(in the rows, 128 means zero)
A: rows in 3 groups, each row roughly a mix of its group's directions:
A (136 x 13):
[[101 121 154 177 105 109 129 143 125 112  84 141 149]
 [167 154 102  96 117  92 128  94 127 152 111 143 113]
 [160 166 128 156 116  90 124 114 154 115 151 140  94]
 [127 174 109 107 100 128 166 130 116 128 126 164 164]
 [122 155 166  94 153 108 101 127  92 123 118 149 155]
 [171 169 167 123 116 116 137 120 152 103 144 147 149]
 [134  87 116 100 146 172 127 102 130 145 150  92 139]
 [104 134 131 146 119 144 140 126 117 166  90  78  97]
 [144 155 145 161 173 111 136 118 117 145  99  98  99]
 [169 115 116  78 142 126 102  94  98 128 137 135 110]
 [118 119 120 145 144 168 135 166 114 166 128 145  83]
 [168 119 162 106 131  87 107 121 107 102 124 142  96]
 [140 141 131 167 151 131 126  98 150 156 149  80 105]
 [118 149 125  98 146  76 143  95 138 144 103 107 152]
 [123  98 129 151 110 170 153  97 138 170 151 115 117]
 [128 124 122 155  89 189 125 145 137 107 120 111 103]
 [147 177 128 113 160 109 137 124 114  93 124 167 148]
 [114 139 108 126  67 143 131  96 135 151 126 122 166]
 [166 112 131  91 108  95 114  93 124 125 135 140 167]
 [ 97 154 113 109 162 131 170 142 126 130  84 110 141]
 [124  97  96 101 122 128 126 139  84  94 101 159 141]
 [163 142 140 176 126 161 146 142 127 118 157 136  91]
 [125 123 158  66 151 154 118 123 116 160 130 121 150]
 [153 184 112 129 110 157 146 108 128 159 136 128  99]
 [120 168 155 116 161 112 129 123 154 114 180 113 139]
 [125 174 102 108 134 100 147 157 114 161  98 147 136]
 [160 116 151  84  92 156 104 140 116 126 148 149 149]
 [156 114 147  82 143 109 121  93 146 108 125 126 169]
 [129 147 110 117 133 133 191 126 126 169  97 130 145]
 [157 149 119 119 118 119  87 100 156 161 121 151  92]
 [114 167 112 147  91  95 126 132 150  92  98 145 136]
 [126 148 157 106 165 135 110 156  79 145 128 100 126]
 [112 121 142 158  81 129 137 166 147 113  87 145 122]
 [167 139 133 178 103 100 117 159 133 153 136 108 127]
 [144 152 146 103 133 169 123 121 135 192 125 128 138]
 [131 138 115 148 142  69 145 128 156  94  95 122 137]
 [114 143 159  88 135 133 145 110 126  75 109 149 105]
 [133 167 127 171  99  97 161 116 154 118 124 109 145]
 [108 126 111 133  84 106  93 140 133 114 182 137 119]
 [105 161 132 126 176 125 157 163 109 117 105 104 113]
 [160 117  94 135  95 151 129 135  93 138 167 154 145]
 [173  95 101 117 110 165 118 113 125 136 158 106 108]
 [119 119  85 146 115 153 111 121 132 174 157 100 105]
 [156 115 132 111 129 135  72 154 133 123 146 176 128]
 [151 161 136 141  81 148 137 122 121 153 170 138 153]
 [135 127  86 127 171 108 127  99 144 125 133 142 177]
 [140 144 162 135 164 109 145 101 141  81 120 135 161]
 [120 135 180 119 150 136 140 178 100 127 157 131 139]
 [129 144  96 105 129 118 163 136 118 113  83 173 112]
 [129  89 107 148 101  78 101 142 114 144 112 108 115]
 [136 146 167 103  88 144  85 114 133 102 122 145 112]
 [127 116 105 111 119 113  95 126 112 164 135 184 101]
 [113 150 105 144 146 145 108 172 161 124  81 134 122]
 [141 142 144 116 112  79 110 123 112  73 119 146 110]
 [132 151  93 108  72 149 115 146 122 157 103 138 132]
 [102 143 133  92 160 131 107 132  96 109 152 137 174]
 [ 83 114 131 124 117  86 110 136 142 141 156 103  89]
 [117 138 147  93 138 109 145  78 144 126 132 123 178]
 [138  95 188 137 132  99 143 143 107 104 151 131 118]
 [184 106 113 113 104 136 151 136 142  98 139 132  92]
 [ 78 105 125 108 136 137 160 125 152 127 100 146 168]
 [118 154 144 167 121 165  96 163 143 119 161 130 112]
 [162 181 140 130 108 125 126 164 113 122 123 169 128]
 [111 158 114 126 134 139 189 143 115 153  93 137 114]
 [139 161 147 142 163 100 165 168 134 113 104 121 142]
 [144 111 108 156 106 106 140  81 166 121 105 150 111]
 [ 97 185 117 155 111 128 112 161 137 102 125 118 143]
 [117 133 149 122 155 109 140 104 143 122 140  88 186]
 [130 142  82 117 114 132 144 170  87 143 106 146 108]
 [149  92  83 142 121 155 125 143  88  97 134 112 123]
 [165 121 114 173 127 108 157 105 117 120 145  89 109]
 [129 125 164  99 170 171 162 123 130 138 119 125 102]
 [137 108 122 149 109 162 136 158 100  90 108 140 169]
 [114 176 116 125  90 115 131 124 155 112  89 136 159]
 [124  94 127  94 170 132 163 123 114 132 101 149  95]
 [107 105 184 104 123 141 147 138  94 110 155 139 118]
 [137 116 142 121 137 173  91 137 129 113 134 123  69]
 [ 81  91 128 144  96 136  86 144 130 146 123 133 108]
 [ 79  86 121 148 111 120  94 156 119 148 134 142 141]
 [111 116 111 142 176  95 157 105 137 103 112 102 104]
 [138 141 156 183 152  95 125 133 154 145 139 137  98]
 [164 136 130  88 136 141 105 107 123 171 154 113  97]
 [113 130 152 120 113 160  76 144 122 118 113 138  80]
 [169 151 137 135 140 146 123 156 150  98  95 115  89]
 [120 116 137 171  92 129 122 132 134 144 130 163  75]
 [125 109 149 125 145 117  75  99 158 145 151 162 120]
 [133 123  91 119 154 157 149  80 122 100 127 126  94]
 [116 163  98 134 134 140 129 108 165 176 163 125 122]
 [105 142 119 144 114  94 121  98 140 151  85 171 128]
 [103 128 118 110 152 161 182 126 137 149  90 137 118]
 [159  93 135 124 133 111 110 103 124 168 135  82 150]
 [117 148 162 108 107 118 115 174 127 100 171 137 144]
 [142  72 137 101 144 100  98 100 123 100 131 133 115]
 [140 105 144 137 102 144 123  85 124 147 176  95 145]
 [163 123 170 130 119  76 147 153 104 126 132 136 112]
 [138 133 113 154  81 147 147 108 139 171 154 129 157]
 [160  83 145 102 171 114 135  99 138 128 144 116 147]
 [113 136 102 180 127 115 100 134 105  95 163 113 135]
 [153  98  90 102 137 145 125  76 117 131 106 149 137]
 [165 122 170  99 144 156 152 148 110 116  95 126 143]
 [148 130 110 158  72 134  87 113 124 138 142 155 134]
 [131 157 176  95 126 176 143 123 119 137 117 130 101]
 [139 147 155 104 186 118 140 133 115 121 132 143  84]
 [122 111 157 121 129 149 117 178  92 130 169 136 149]
 [109 137 124  78 130 176 135 140 113 107 116  97 153]
 [100 149 125 117 106 175 177 121 105 145 130 146 111]
 [ 98 102 130 120 134 132 121 132 142 107 108 198 121]
 [115 141 147 136 147 127 133 195 125 116  93 117 104]
 [ 96 169 121 161 119 124  98 161 146  92 118 117 129]
 [146 136 163 116 144 164 152 105 108 112 172 112 106]
 [114 140 109  98 164 102 163 140 127 100  88 150 136]
 [158 155  68 112 131 127 103 116 140 153 118 136 153]
 [111 166 124 147  94 115 124 115 160  86 132 123 165]
 [114 148 101 149 164  89 125 171 134 113 103 110 142]
 [178 124 143 166 126  95 122 101 156 121 140 101 134]
 [175 128 115 123  84 130 104 111 116 136 112 173 119]
 [ 93 105  70 150 114 118 126 146 122 127 145 112  96]
 [147 145 140 142 138  98 101 134 175 141 123 150 173]
 [125 109 116 132 159 156 149 159  97 171 135 139  93]
 [127 114  98 171  84 148 105 108 133 122 139 148 161]
 [131  98 126 118 150  98 151 134 104  99  79 124  95]
 [122 124 109  59 143 117 108  98 130 123 100 141 133]
 [131 138 108 135 142 174  90 100 176 125 135 142 141]
 [119 103 119  78 146 164 134 129 122 152  97 162 118]
 [135 114 137 152 133  84  83 135 143  83 123 124 104]
 [169 163 118 103 131 162 102 120 104 153 151 146 143]
 [115 171 134  99 102 168 123 148 123 122 118 174 125]
 [ 94  76 152 126 154 115 132 131  98 108 159 121 142]
 [131 143 114 159 121 143 130 181 113 144 122 159  85]
 [118 120 105 151 126 124 182 113 100 164 146  96 135]
 [ 85 139 133 101  91 154 126 119 134 150 121 176 137]
 [105 106  69 147 123 136 151 147 124  86 134 134 138]
 [106 115  98 188  98 139 113 115 147 148 142 112 129]
 [132 111 122 134  67 142  90 159 101 139 138 140 124]
 [149 129 171 101 118 152 134 164 142 123 171 100 125]
 [168 136 162 130 131 133 162 111 125  95 145  83 133]]

which group is each row in? (one row of each group first):
[140 165 148 133 157 115 117 109 124 182 110 113  98] => <6>
[143 105 112 154 176 101 159 132 134 128 164 114 152] => <87>
[152 142  62 133 132 139 119  87 145 138 129 127 146] => <30>

[120 143 108 130 127 133 142 178 135 126 177  99  94] => <6>
[173 149 103 141  99 158 161 139 115 106 115 106 109] => <30>
[139  97 104 137 165  88 161 135 140 128  96 150 109] => <87>
[173 118 105 107 102 171 133 149 103 118 121 156 139] => <6>
[136 119 149 139 110 148 123 113 113 182 118  80 103] => <87>
[148 128  88 107 126 165 140 117 102 111 121 146  79] => <30>
[104 127 122  80 153 160 172 122 108 119 123 156 128] => <87>
[134 102 124 108 158  88 112  84 103  98 112 129 115] => <6>
[150 113 154 127 159 107 138  93 129 143  86 105  94] => <6>
[139 142 171  72 127 125 136 143 125 130 104 164 144] => <6>
[127 134 101 114 103 146 163 124 145 153 100 182 137] => <87>
